Some points, each followed by its number:
[  67  -56  -11 -119  -34  -49   56    4  -53  -49  -16  -36   16   25
   19   -3   38    0   12  114   54   58    1   22  -63  -12   24  -74
  -20  -84   -2   32   79   40   89  -30   44   41   -9   29  -57   -3
   56  -95   52    9    8  127   80  -38   99   71 -127  -39  -51   70
    4   35  -14  -16 -127   32  -30    8] 0
[ 55 -53 -19 -26 -61 -40 -16 -87  14 -14   5 -21   9  38  51 -20 -43  34
  17  15  37 -15  12   2   0   1 -83  40 -17 -41  -8   3  44   3  40  19
  47 -23 -14  -7 -40  24   6 -41 -52  24  -6 -24 -26  24 -59 -37 -64 -21
 -34   2  -5  38 -35 -43   6 -46  27  65] 1
[-53  17  28  42 -18 -49 -20   7 -46  57 -54  45  29  31 -21  17  -2  47
  14 -69  18   6 -35  32   6 -30  12 -10  21  39 -29  61  27  48 -72 -37
   4 -31 -27  19 -34  -5 -53 -71 -35  -4   4   7 -12  -4  -6 -46  64  -2
  -7 -62  38   8  56  24 -21   7  32  22] 2
[-36 -47  -2 -31 -50  52 -65 -56   1  -5  44 -36  50  38  33 -23 -34  29
  15 -28 -11 -25   1  17   3  34 -85   9  -9 -67 -19  17  -9  34  33  -6
 -12  -8 -31 -19  13 -32  26  17   8  33  -3  -8 -13  40 -53 -20 -77 -56
  20  52   9  37 -26 -31   7 -61 -14  76] 3
[-20   5   5 -74 -64 -68   6 -65 -46  -6  61 -26  44  45  26  -9  -6  26
   6  -2   9 -15   4  -2 -66  25 -41 -32  44 -32 -30  30  17  18 -12  11
  22   6  -2 -14 -75  -5  35 -77 -54   8 -22  -6 -28   3 -17 -89 -47 -48
 -18  40  52  -2 -19  -9  12 -96  37  71] 4
[  9 -18 -20  -4 -16  19 -45 -26  16  -8  31  -6  39  11  73 -14   8 -22
  16   1  16 -22  24 -13  37  26 -89  18  24 -12 -21 -41   9  20  38  -7
 -34  18  -9  -9  45  19 -25  70  58  -2  22  10 -69  30 -40   5 -74 -28
 -49  43  -7  24  -5 -25  74 -17 -20  24] 5
[  -1  -23   20  -26  -28  -13  -52  -60    3   46   69    6   39   34
   59  -18   -8   21   29   10   19    6   -3  -22   44   43 -117    8
   -6  -40  -28    6   16    3   75   23   15    6    0  -28    6   -9
    0   54   51   27   -6   27  -44   22   -7  -56  -27  -78  -15   56
   -4    3   13  -19   49  -55   10   35] 6
[ -99   -3   46   51    5   23  -62   40  -32   98    2   34   54   24
  -33   11   -5   17   13 -127    9   -1  -52   48   53  -64  -46  -18
   23   38  -26   97  -70   76  -27   -6  -69  -11  -19   11  106  -32
  -86   91  103   37   40   82  -12  -39  -26  -13   58  -61   38    7
  -14   45   48   50  -33   52  -18   -9] 7
[  14  -43    5  -56  -49   -1   -7  -82   40  -14   42  -58   -5   10
   16   -8  -43   39  -27   10   14   18   39    1   -9   40  -58   48
  -46  -76  -37  -23   34  -18   46    8   21    0  -20  -38  -45   -2
   29  -59  -93   28   12  -33  -27  -12  -46    9 -119  -50    8   29
   38   17  -11  -44   -7  -65   10   65] 8
[  20  -23   14  -89  -39 -115   39  -86  -27  -24   16  -10    3   33
   24    5    7   51    5   26   14   48   -2   20  -27   12  -45  -12
   37  -41   -9   67   56  -19    0  -21   10    4    1   -6  -39   24
   37 -127  -34   -4  -16   27  -16    0    8  -66  -75  -40  -68   25
   63   31    4  -11    0  -39   36   59] 9
[ 45 -26   2 -24 -32 -45  21 -63  42 -11  37 -27   8  40  25   5 -15 -25
  17  -6  16 -12  24 -40  -6 -25 -39  22 -29 -31   2  35  31 -37  31   5
  84  -1   1 -12 -39  22  -3 -67 -20  24  12  11 -17  47 -49 -31 -49  -2
 -25  31 -15  30 -23 -22  36 -40  26  44] 10
[ 25 -14   5  14  30  25 -24  69  62 -19 -12  52 -35 -40 -29 -12  41 -40
 -29  40 -57  26  51  -8  52 -19  92  17  24  25  12 -18  24 -35  62 -20
 -57   7  25 -11  89  25   1  98  32   1 -26   9  10 -35  10  40  23   2
 -47 -19 -13 -23   7   4  46 109 -53 -44] 11
[ -3  -3   2  26  37  -8  36  67   7 -81 -44   7 -39  -9 -39  29  10 -13
 -42  67 -15 -17  15 -15  10 -29  81  33  -6  -2  23 -24  44 -36  10   5
 -23  -1  -2 -45  12  47  23  -5  -5 -10 -22 -23 -13 -17  27   3  39  20
 -13 -37  -9 -44   1 -18  21  45  -2  -2] 12
[ -10   49   -9  -41   89  -12   11  127  -19  -66  -34   30  -12  -34
  -27  -30  -18  -46   28   15  -38  -24  -19  -80  -37   26  104  -23
   48  -40   -6   81  -43  -49 -127    9   10   18   75   35   -3  -70
   50  -64   23   12  -22  -54   21    0   72  -33  104   22   40  -49
  -44  -88   16   -1  -32  -70    7  -71] 13
[ 50  38 -18  48  31  20  28  15  36 -42 -16   8 -35  -5 -11 -19 -16 -22
   2  49  17  -3  26 -37  -4 -22  30  31 -26   2  25 -18 -16 -38  34   7
  15 -14   7   0   6  46  19  -5 -29 -21 -60 -50  17   6  -6  34 -12  53
   4 -47 -31 -14 -10   0   7  11 -21 -37] 14
[  65   -9   -2  -13  -38  -35    2  -79   11  -24    8   -9   -7   32
   44    0  -26   -8   21   -7   14   -3   36  -64  -13   35 -111   30
    3    7   -5  -16   19   -9   26  -11   75  -13  -30   -7  -20   13
   -9  -25    1   12   10   12  -38   21  -55  -20  -41   -2   -7   49
   17   24  -24  -26   48  -65   23   18] 15
[ 85  40 -22  52   5 -37  81  48  47 -46 -48  12 -55 -32  -6   3   4 -20
 -33  24 -49  21  42 -11  27 -14  45   2   0  42  19 -57  42 -48  22  -2
  28  10  37 -20  -6  29  22 -13 -76 -50 -13 -36  42  -4  47  24  38  94
 -36 -56   7  -8 -19  15  47   7   8 -18] 16
[   8   52  -33  -48    8  -83  109   46 -114  -53  -51   40  -40  -19
    4   22   60   19    0   22    4   56    2   82  -64  -28   71  -41
    7   45   31  -73   98  -53 -127  -30  -82    2   -6  -36  -78   75
   30 -121  -65   -6  -28   35   48  -30   78  -16  -29   70  -20   37
   45   -4   -5   21  -60    8   31  -14] 17
[ -81   -2   45   27   12  -39   31   62 -106   52  -41   22   26   14
  -17    7    9   50    2    1   36    0  -98   70  -24  -13   28  -54
   21    9    4   39   19  119  -25  -40    3    0   -4   32  -48  -25
  -15  -21  -25   16   33   15   -7  -58   75    8   22   -6    9  -55
   75   31   31   44 -120   57  -13   29] 18
[ 52  26  12  17  90 -22  53  71 -63 -27 -33  38  -8 -24 -11  10  35 -21
 -41  57 -68 -24 -12   9 -12 -11  22 -29  56  38   8 -54  15  26 -23   8
  24  23  -5  10  35 -40   0  96  74 -14 -42  36   9  -5  79  33  99  57
   0 -54  49 -33  -4  64   1  46 -12 -65] 19
[-68  16 -10  37  14 -38 -10   7 -27 106 -32  13  26  12 -26  43  -9  71
  -5 -99  -4 -22 -89  26   5 -25  -7 -10  35  55 -45  30   6  58 -50 -29
  10   6 -19  20 -29  -5 -59  35 -15  -7  26  -3   3 -37   0 -32  84  28
   7 -34  39   6  60  46  -1  35  -8  -4] 20
[105  -4 -19  35  17 -24  37  37  39 -55 -57  34 -40 -26 -30  -2  -9  -1
 -34  79 -20  24   4 -58   4 -25  24 -21 -14   3   0 -71   0 -49  77  -7
  96 -21  27  13 -47  41  48  16 -26 -15  14  -8  30  25  12  48  41  59
 -12 -30 -12  10 -17  24 -25  40 -31 -18] 21
[ -22  -28   14  -79  -44   31  -41  -77   18  -15   47  -34   36   53
   28  -41  -36   20   31  -65  -30  -10    3  -28   20   21 -109   42
   15  -42  -22   82  -28  -41   -4    7  -80  -21   11  -14   64  -17
    7  -46   51   16    9  -10  -29   21  -64  -30  -48  -99    4   54
  -28  -29  -14  -55   51  -58   14   54] 22
[  32   39   16   79  -14  -46   28   29   -9   65  -58   23  -12   26
  -53   26  -14   34   -6 -116   61  -24  -62   17   -9  -48  -57    8
   32   50  -20   10   -1   46  -22  -44   83  -51    4   69  -71   32
  -39  -28  -27  -33   23   31   36   -6  -10  -25   39   59   19  -32
   44   31    3   40    0   41    3   21] 23
[ 53  -1 -23  19  43  27   0  55  37 -30  -4  20 -46  16 -10  -9  -4 -16
  -5  44 -11  10  14 -15  -2 -26  71  28 -20  10   4 -35   4 -31  42  45
  18  -3  14 -31  -7  19  -2   5 -11   2 -18 -32  25 -23   1   1  16  59
  30 -45 -21 -27  -2   1  32  26   0 -43] 24
[ 17 -21   7  20   5  88 -20  70  62 -27   1   3   0   3 -42  12  15 -15
 -18  -3 -22  -1  16 -64  43 -11  44 -20 -23 -24   4  15 -39 -42  58  -1
 -74   6  39  20  89  -1   8  24  30 -21 -19 -27   6  -8 -14  35  -2  -7
   1  19 -88 -13 -28 -15  34  28 -44 -47] 25
[ 29 -48 -14 -81 -49 -16  11 -89   2  -3  11 -13   5  29   7 -26 -49  -9
  31  58  -3   7   6 -18 -18 -12 -82   2   8 -59 -12  30  21 -10  51  28
 -71   7 -18   7  14  11  -5  -5  79  24   8 -19 -18  15   1 -19  -2 -42
   1   1 -19 -13 -19 -31 -18 -39  29  21] 26
[   5  -57   24  -66  -35  -25  -30  -38  -47   -2   48  -12   59    3
   51  -49  -34   32   42   22  -15   31   39    6   47   58  -66   26
   63  -56  -12   28   38   53   71    7 -121    5  -30    7   32   25
  -29   32   16   26   14   55  -45   -8  -47  -70  -94  -71  -65   69
    0  -23  -18  -25    0  -16  -27   52] 27
[ -89   -8   34  -23  -12  -36   30   76  -90   55  -43   -5  -19   -2
  -35    0   21   25    7  -29   59  -15  -58  105  -22  -11   60  -25
   -1   12  -28   56   30  121   -9  -35  -40    2    0   42  -29   14
    6 -118  -29   10   33   55   73  -79   53   22   -6  -58   43  -37
   51   21   43   61 -127   75   -9   13] 28
[ 10  16 -24  25  61 -41  17 127 -10 -56 -34  25 -37 -34 -15  26  67  -9
 -39  72 -37  39  24   5 -10  -8 102 -39   8  22  21  -5  43   9  -8  35
 -13  18 -21 -14  43  22   3  35 -25  -7 -53  28  31  -9  26 -17  13   0
 -15 -14  58 -40  30   2  10  24   3  16] 29
[-46 -12  13 -27 -16 -27   3 -52  16  24  75 -33  27  33  36  -1 -24  34
  16 -32   3 -24   0  -9 -19  12 -54   7 -30 -22  12 -26  11  54  26  18
 101  17   2 -11   9 -47  23  61 -27  40  21  -7 -36  18 -44 -43  -9   2
  -8  85  41  41   7 -18  45 -62  -3  52] 30
[-127   30   33    4  -22   33  -49   77  -16   85  -29   -4   38   27
  -13    9   -1   28   29 -127   57   18 -115   10   18   -6  -32  -18
   36   -8  -20   91  -60   21  -68  -15  -74  -40    8   48   10  -38
  -48  -65   83   28   48   31    4  -29  -54  -22   51  -92   62    4
   -6   12   48   -6  -55   -8   -8    2] 31
[ 55  36 -33  43  44  50  -7  25  62 -54 -32  18 -24 -13 -15   7   9 -15
 -15  13  -3   8   4 -17  -2  -3  57  36 -26   9   6 -27 -46 -73  37 -12
  42  33  32  -8  19  21  23 -41 -51 -11 -13 -49  34   7 -26  31 -19   7
  18  -7  -4 -14   7  17   6  21 -19 -28] 32
[ 17   5  26  -1  44  31  -9  58  40 -16  -7   3 -22 -15 -10 -12  22 -48
   8  -2 -36 -14  41 -16  21 -18  84   0 -33 -24  29  33 -46 -46  -9   4
 -43  -9  -3 -18  55 -17  11  46  28   2   3 -31   5  20 -20  23  10  20
  12   9 -58  -4  18 -20  12  17  -8 -61] 33
[ 17 -22 -12  11  38  46  -4  43  30 -48   6   2  -5 -31 -24 -12  32   1
  -5  63 -41  16   6 -22 -13   6  34  31 -15  13   2  -1 -37 -32  19  14
 -31  23  13 -15  38 -15  -9  39  -6  -9 -20 -37  -7 -16   1  24  29  -2
 -19  -5 -31  -4 -23  16  24  33 -25 -41] 34
[  71   49  -25   54   16  -18   71  -11    1    5  -34   67  -20  -15
   -4   38   39  -39  -24    9  -25   12   16   32  -13  -32   37   41
  -25   68   10 -127   16  -47  -48   -4   31   10   -9  -24  -73   29
  -15   18  -36  -33  -29   25   35   21   41  -16   59  102   -2   -8
  -20   -1    7   14  -27   33   23  -50] 35
[  45   30  -23   18   -3   13   54  -28   -5   52  -49   12    2  -24
  -11    9   52    2  -14   32  -53    6   42   68  -23    6   32  -14
  -46   45   20 -127   15   -7  -63    6  -32    7   -6  -17   -4   45
  -16  108  -13  -45    6   31   -6   11   59   22   55   73  -28   16
  -54   -3   17    7   23   -7  -13  -26] 36
[ 24 -18  35 -38 -37   9 -15 -46  23   5  23 -22  -4   3  35 -41 -27   9
   7  27  15 -25  19 -19 -11  22 -39  28 -33 -40 -22  -8  25  43  10 -10
  22  13 -31  14 -17  22  38 -27 -34  38  -6   9  -7  41 -15 -28 -47 -29
   8  31   1   8  -9 -20  21 -31 -13  43] 37
[  23    6  -50   -2   18   15   85   48 -108  -39  -30   40  -23  -29
    5    2   71  -22  -34   49    8   24  -17  106  -54  -41   75  -61
    9   58   24 -101    8   18 -103   10  -40   19   -1  -12  -40    0
   19   21   44  -17    0   54   34  -20   76   20   51   63    4   -6
   31  -24    5   41  -90   58    0  -73] 38
[   8  -48    6  -91  -31  -55   28 -111  -94  -33   20  -31   22   17
   34  -15   24   11   23    3   21   39  -33   30  -31    7  -67  -58
   44   -3   -4   65   62   61   19    8   28    3  -14   23    4  -31
    8 -109   45   53   18   93   24   -2    1  -24  -86  -63   -1   97
   75   40   15   32 -100  -27   11   50] 39
[ 12 -15 -10 -12 -34 -28 -35 -59  32  19  36 -13  26  30  26 -10 -50   7
  26 -49  -6 -24   8 -28  24   9 -94  12  25 -55  -3  13  -1  25  31  32
 -35  25 -28  -9  19   7  -8  34  25  12  18   0 -30  11 -69 -28 -41 -20
 -12  21 -23  18  15 -47  12 -27 -22  40] 40
[  3 -25  -2 -48 -31  64 -17 -57   3   9   6 -41  -5  26  62 -37 -16   8
  18  32  -1 -22  29 -22 -17  25 -46  42  17 -52  -8  40  -7  30  15  28
 -47  10 -32  14  26 -27  10 -26   7   8 -41  16 -19  20 -53  17 -17 -65
   2  45 -37  30 -27   0  11 -71  44  26] 41
[ -63  -26   20  -40  -19   55  -51  -59   42    8   43  -11   35   45
   16  -25   -5  -14   16  -48  -30  -25   -7  -23   -9   23 -110   11
   -9  -55  -16   85  -69   22    4   28  -36  -12  -14   28   44  -41
   -8   23  110   48   -9   26  -36    5  -54   23  -70  -65   32   76
  -41    9    0  -36  -21  -54   -2   55] 42
[   2   35  -29   33   -3   24   49   16    9  -35  -55  -19  -29  -16
   -4    3   18  -23  -20   19    9   33   33   72  -27    8   51   18
  -17   31   -5  -99   14  -55 -124    1    6   -5    3  -26  -66   33
    1  -14  -50  -11   -9  -22   34    4   41   22  -14   47   13   -8
  -42  -14  -15   -4   -5   -6   47  -28] 43
[ -78   32   30   34   -5  -40  -28   -8    5   79  -31   38   -4   -2
  -11   18    7   47   12 -115   17  -34  -58   61    8   13   15    2
   31   39   -2   29   24   51  -42  -22   -8   16  -10    6  -35   21
   -4  -21  -40   33   21   22    8  -25   16  -11   46  -25   22  -37
   31   -6   38   38  -41    5   26    8] 44
[-116   16   45   18   -6  -20  -54   15  -25   58  -38   14   15  -16
  -29    7    0   28  -11 -103   35  -38  -59   42  -16  -35   15   -8
  -17   35  -13   58  -13   35  -91  -23   11   -4  -52    5  -65    4
   -5  -11  -28    4    5  -10  -15   -3   -3  -41   47  -20   29  -64
   57  -13   51   27  -36    2   35    1] 45
[  79   32   16   46   -7   -3   97  -57   12  -34  -66   38  -50  -39
   19   -2   45  -20  -22  -23   36   40   29   37   11  -13   12   17
  -32   70    9 -127   42  -93  -63  -33   -3    9  -26  -42  -90   92
  -11  -44  -29  -23   -5  -10   46    3   18   16    0   93    2   -7
  -38    0  -51    8    8   27    8  -31] 46
[ 37  -3  -6  47  26  57 -10  54  25 -21   7  47   5 -50 -19  18   3   0
 -11  38 -71  12  16 -26  59  10  50  10 -22   5  20 -27  44 -23  53  26
 -55   6   0 -27  61   8  -3  75  26  -3 -29   6  22  -6  26   0   3  28
 -50 -23   6 -27  -8  22  34  59 -45 -47] 47
[  85  -23  -15  -30  -12  -25    3 -108    9  -14   44  -16    9   19
   26   26  -29    9   -4   -1    2   12   32  -61  -10  -10  -96    5
   14   -8    0   -8   22  -15   34  -32   84   19  -28  -11  -43   23
   15  -12  -14  -10    1  -15   -3   25  -24  -19  -18   29  -24   39
   33   13  -35  -38   44  -25   20   37] 48
[  4   8 -15  24  33  86  25  65  63 -45  38   0 -34 -25 -25   7  17 -37
 -12 -13 -34  14   9 -29  35  -7  25   9  11  21  20  -3 -69 -38   3  20
 -30  -7  10  28  50 -24 -17  55  35 -13  -4 -28 -14  16   5  79  -3  16
  11 -13 -19  -5  -8   1  53  40  -8 -49] 49
[   4  -12   18  -18  -53  -71   -7 -115   28  -62  -26   -4  -15   17
   34   36   15  -38   23  -63   27   69   19    0  -15  -16  -21  -54
   19  -12    0   90  107  -16   -6  -28   42   45   16    7   52   12
  -32  -80  -35   22   -7   94   54   14  -70  -12 -127   52  -67  127
   13   64  -46   15  -21  -40  -42   74] 50
[  45  -24   -1  -14  -19  -60   -4  -87   34   -3   60    2   18   27
   36    3  -12   -2    0   -2   20  -27   10  -45    3    3 -107    3
   24  -14   17  -40   20    2   39   -2   51   24  -17  -27   -7   19
   -1   40  -15    3   40   13  -37   27  -36  -32  -52   -6  -17   39
    6   -4  -31  -22    9  -49   24   25] 51
[  47   13  -40   50    1   22   35    6  -20  -17  -36   23  -24  -52
    4   23   46   -9  -17  -37   12    3   31   68   10   -4   37   -7
  -38   61   -2 -124   41  -77  -70  -17  -25   11    2  -11  -46   76
    3   50  -17  -26  -29    0   10   12   30   -7   33   94  -12    3
  -25  -11  -14  -23   14   19   37  -40] 52
[-75  31  41   0 -25  18  -6   2 -35  97 -22  -2  32   4 -37  18 -47  32
  16 -61  26 -16 -57  58  32 -11 -19 -24  -3  27 -19  40  26  61 -53  -4
 -20 -49 -17  66 -30 -18 -56   8 -39  -2  20   1 -21 -15  -4   3  58 -12
  27 -44  10   8  37  21 -50  37  17   9] 53
[-67  12  16 -26 -10 -23  -1 -42   4 -19  18  -8 -14  31  22  -2 -22  10
  18 -14 -23 -14  26 -11 -35   4 -38   2   6 -38  18  23  27 -12 -29  19
  31  23 -14  20   5 -36  46 -36 -40  19   7 -39 -33  25 -40  -6 -39 -49
  18 -21  -1  14   7 -38  16 -61  22  40] 54
[ 113    7   -3   25   10   16   70  -56    3   -5  -66   20  -31  -38
   13   35   31  -18  -22  -11   -3   19   32   30   20  -27   19   -3
  -36   65   -2 -113   20  -96  -57  -28   20   18    4    6  -65   55
  -14  -46  -15  -29   21  -13   29    2    1   24   35   89  -11   -3
   -5    5   -8    3    6   20   23  -61] 55
Which two points above are nearest to each new point, looking only along the 4 directions in which the numbered points spread most? Their numbers follow each, nearest first.
[ 31 -22  10 -71 -56 -44 -37 -64 -10  -6  84  -8  -7  31  43 -39 -30  30
  22  22  -1  -1   7 -21 -26  47 -83  47  35 -23  -8  26   6   9  54 -14
 -30  12   4  18 -37 -13 -13 -34 -10  17  -3 -32 -38  24 -48 -78 -81 -41
  -4  51  20   9 -27 -36  13 -85  19  66] -> 8 1
[-28  23  -8 -22 -27 -44  11 -17  29   4  34   3  16  10   9  10  19   3
  17  -3 -12  27  14   3   8  -7 -32  34  13 -38 -31   5  34   8 -52  17
  30  -2 -22 -21 -13 -23  -5  17 -17   6  -5  -8 -10   7   1 -57 -36 -23
 -32  56   9  18  -2 -27  37 -36  -2  46] -> 54 37
[-127   16   21   35  -14    2  -57   58  -20   89   -5   12   18   33
  -30    7   -9    7   25 -127   10  -14  -76   23   35  -25    3   16
   63    4  -26  100  -42   43  -24   -4  -55   -1    0   40   28  -29
  -47   16    8   34   23   45   -6  -12  -40  -29   35  -63   30   12
   -9   17   27   13  -57   58  -15   14] -> 31 7
[ -75   26   10   34    6   -7  -31   15  -31   87  -12   -9   -9  -16
  -17   10    2   24    7 -100   22   -2  -61   19  -15   -1  -17   -8
   20   44   -1   46  -20   83  -44  -39   17    1  -36   46  -10  -25
  -32    3    5  -25   19   -7   -3  -14   -6  -17   72  -26   33  -31
   26   41   14   30  -46   49   -1   11] -> 53 45
[ 32  32 -21  38  36  42   5  34  21  26  -7  24   0  -2  -7 -10  23 -22
 -23  61 -21 -22  12 -19  28  -5  35  19   9  56  31 -36 -23 -16  61   5
 -48  15 -16 -10  58  -7 -24  69  62 -30  -7 -44 -31  18  33   8  69  31
   7 -36 -32 -30  16  34  19  29  -2 -59] -> 49 33
[-60  27  36  49   6  -7 -23   8 -40  82 -24   2  27  -1 -38  13 -18  22
  -8 -89  35 -30 -64  48 -14 -14 -20 -27  16  36 -38  85  -3  71 -72 -14
  -9 -21 -27  37 -17 -27 -57  26 -15  -1  40  22  -3 -22 -15 -19  65  -6
  28 -43  11  28  25  39 -30  43  -3  26] -> 53 45
[-16 -20  -2 -35 -22  -3 -42 -84  15  41  45 -11  40  13  16  -8 -58  11
  38 -48   2   4  28 -37  39   8 -93  14  10 -38 -26  62 -16  18  44  33
 -38  -3 -17  22  64 -37 -18  27  63  -3  15  14 -31   4 -70 -40 -47 -43
   5  87 -53   9  10 -19  37 -75  -4  52] -> 22 6
[ 67  20 -16  31  41   4  15  43  35 -47 -30  -3 -53 -12   9   1  -6 -21
  -6  53   8   2  11 -35   2 -23  34 -11 -21  21  32 -46 -23 -44  44 -15
  16  13   2  -5  41  26  20  17 -11 -18 -18 -45   2  -5   9  28  12  42
  18 -24 -15 -46   3  13  31  31 -33 -47] -> 24 32
[-127   33   34   32  -18   21  -32   21  -24   74    6  -13   25   -3
  -37  -18  -15   28   20 -127   35  -53  -88   34    0   -6  -18    6
   17   11  -39   64  -44   17  -95   10  -26  -54  -23   33    6  -44
  -23    9   10   35   32    5   13   -8  -65  -15   38  -19   66  -19
   24   17   54   42  -42   26   13   -1] -> 53 31
[ 29   7  -5  44  23 -11   0  30  40  -2 -33  27 -49 -27  -7  13  20  -3
 -41  12 -73  35  20  -4  31 -37  40  20 -23  38  25 -19  17  -2 101  -1
 -38  -8 -19  -6  42  28  14  20   6 -10 -32   1  18 -35  13  46  42  20
 -34 -13 -20 -13  -8  27  30  61  -3 -42] -> 24 34
[ 21  -9  -1 -49 -28 -47 -23 -65 -44   6  51   6  30 -14  71  -5 -22  23
  13  57   9  25  15 -29 -18  35 -75   9  15  -2  -9  -2  25  49  51  -5
  27  -9 -36  -3 -26   8  14  -7  -3  23   5  33 -24 -10   4 -42   0 -70
 -22  44  52 -19 -10 -13   0 -53  22  65] -> 37 54
[ 31  -4 -17  36  29  41 -10  63  19 -25   5 -20 -14  -9 -31  -1   6 -36
   9  37 -49 -13  16 -34  29  -1  60   9 -26  -5   5  18 -12 -42  -4  10
 -11  11  52   4  39 -17   3  40 -18  -5 -21 -45   6  -4  18  38  10  39
 -14 -38 -25 -36   0  -6  16  57 -20 -60] -> 47 34
[-36  12   4 -46 -33 -18  -2 -14  -4 -18  28 -14 -11  20  53 -34 -14   3
   0  12  -1 -13  22 -27 -10  19 -35  21   7 -43  -1 -50  25   0 -47  21
  40 -27   4  16 -26  -8   2 -16 -39  14   2 -16 -64  29  17 -19 -54   4
 -17  15  -2  -1   1 -32  48 -45  31  57] -> 37 54
[-21  19 -10   0  46  14  -6  73  29 -50  -2 -32 -31 -28 -28 -19  47 -47
 -28  55  -6 -15   7 -31 -19 -18  61  -8  -4 -15  -1  -9 -36 -23 -25   6
  -9 -10  35 -25   3 -21  31 -45 -14 -11 -21 -48   4   0  11   3  33  22
  37 -34 -32 -36  -7   1   3   2 -14 -39] -> 12 34
[-54   6  17 -41 -35 -44 -35 -13 -37 -10  52 -45  55  33  23 -23 -37  20
  18  -9  11 -24  18 -24  -5  54 -53  15  17 -39 -13  19  17   5 -56  40
 -18  -6  19   1 -10  -4   7  31  -3  18 -12 -33 -36  17 -29 -43 -41 -33
   3  20  10 -23  -5 -39  26 -68  11  27] -> 54 30
[ -43  -38   28  -72    5  -53   28  -28  -51  -72   -3  -29    6   16
   32   -8   31   -7   30  -20   34   52    9   -2  -43  -48   -7  -48
   39  -14    9  127   54    2  -81   19  -20   30   18   10   54    1
    4 -127   76   42    4  115   30  -32  -48  -23  -93  -54   -4  127
   36  -29  -39   -7  -61  -22  -18   72] -> 39 9
[ 25   1  -1 -25 -42 -27  -5 -59  31 -23   3 -23 -19  17  22  -9 -29  -2
  30   8  10  14  15 -53  -5  39 -80   9   5 -38 -18 -10  38 -12   5 -27
  45  24   1 -11 -47  15  14 -24 -42  38 -10   3 -23  -7 -58   1 -38 -10
 -19  -4 -10   9  -7  -7  42 -38  21  54] -> 10 51
[ 33  -5  -1 -38  -1  20   0 -93  36 -12  18  10  27   4  19  11 -37   1
   5  11  -8 -23  46 -40   5   8 -56  35 -16 -40  -8  46 -12 -23  84 -19
  51   2 -27   6 -17  20  -5 -39   2 -11   6 -29 -36  48 -52 -18 -18 -31
 -18  33  10  28 -30 -34  34 -36   3  23] -> 51 37
[ 24 -13   8   2  46 -16  43  85 -32 -94 -37 -10 -60 -29 -24 -12  37 -36
 -14  43 -36  38   2  11 -22   4  80 -11  20   4  26 -13  17 -27 -24   1
  -2   6  15 -15   6   1  17 -59 -14  25 -42 -21  21 -55  58  15   2  35
 -35 -50  45 -33   0   2   6  31  22 -24] -> 29 12
[ -5  10  -9  14  35  87 -22  21  53 -34   3  -8 -25  16 -13   5  16 -10
  -3  13  -5 -15  -1  -9 -18  37  60   4 -49  -6  22 -17 -37 -55  65  38
  -2   4  27  17  17   3  18 -28  -1 -29 -14 -41  15   4  -2  58  -9  21
   6 -17 -50  -3 -43  14  -7  20  -8 -54] -> 34 47
[ 63 -24  -6 -67 -29 -22  27 -15 -44 -15  -3   4  25   8  46 -20 -11  51
   6  36  46   2  21 -16 -30  27 -29   8  37  -4 -10 -43  33  68  12 -19
  23  44 -19   4 -37  -8  14  -3 -26  10  -5  13 -20 -11  13  -6 -35 -14
  -5   2  14 -10 -26  -6 -13  18  22  22] -> 37 54
[ 16   5 -29  53  37  70 -12  30  49 -28  -4  -2 -18   0   5  -8  10 -18
 -19  34 -34 -21  16 -16  -4   7  47  38  -1 -18  15 -40 -67 -31  58   6
 -22   2  39  -5  23 -10  11  12  23   6 -15 -13  38   0 -20  75   9  11
   8 -45   2  35  27   7 -19  21  -4 -33] -> 34 33
[ 25  -7  17  24  32  66  -3  59  34   3  20  16   1 -10   2  -4  49 -16
 -23  26 -14 -23  -2 -15   4  -4  42  15 -23  28   0  -7 -48  -6  57   4
 -29  17   8  -1  48 -24  11  59  39  -8 -18 -18  15  -9  17  29  15  14
   4 -25 -53  10   3 -24  30  33 -10 -58] -> 33 49
[ -2  -4  12 -37  -6 -27   4 -51  11 -13  53  -3  23   4  48 -11  -3   8
  13  21   4  -4   7 -10   5   5 -45  -9  11 -37   2  -9  -2   1   4 -12
  73 -14 -18 -16 -13 -20  -5  -2 -20  -7  33 -14 -25 -12 -14 -30 -54 -34
 -23  42 -21 -17 -23 -36  25 -67  -1  48] -> 37 54
[ 41   9 -17  40  19  44   2  29  62 -17 -20   8 -28  -3 -28 -11  10 -13
 -33  79 -19  16  25 -34   4 -11  58  16 -42  18  22 -53   1 -36  53  27
  40  16  34   3  19 -29  29  20 -34   9 -38 -52 -16   8  11  56  34  29
  45 -43 -31 -13  11  -1  -5  41   6 -35] -> 24 32
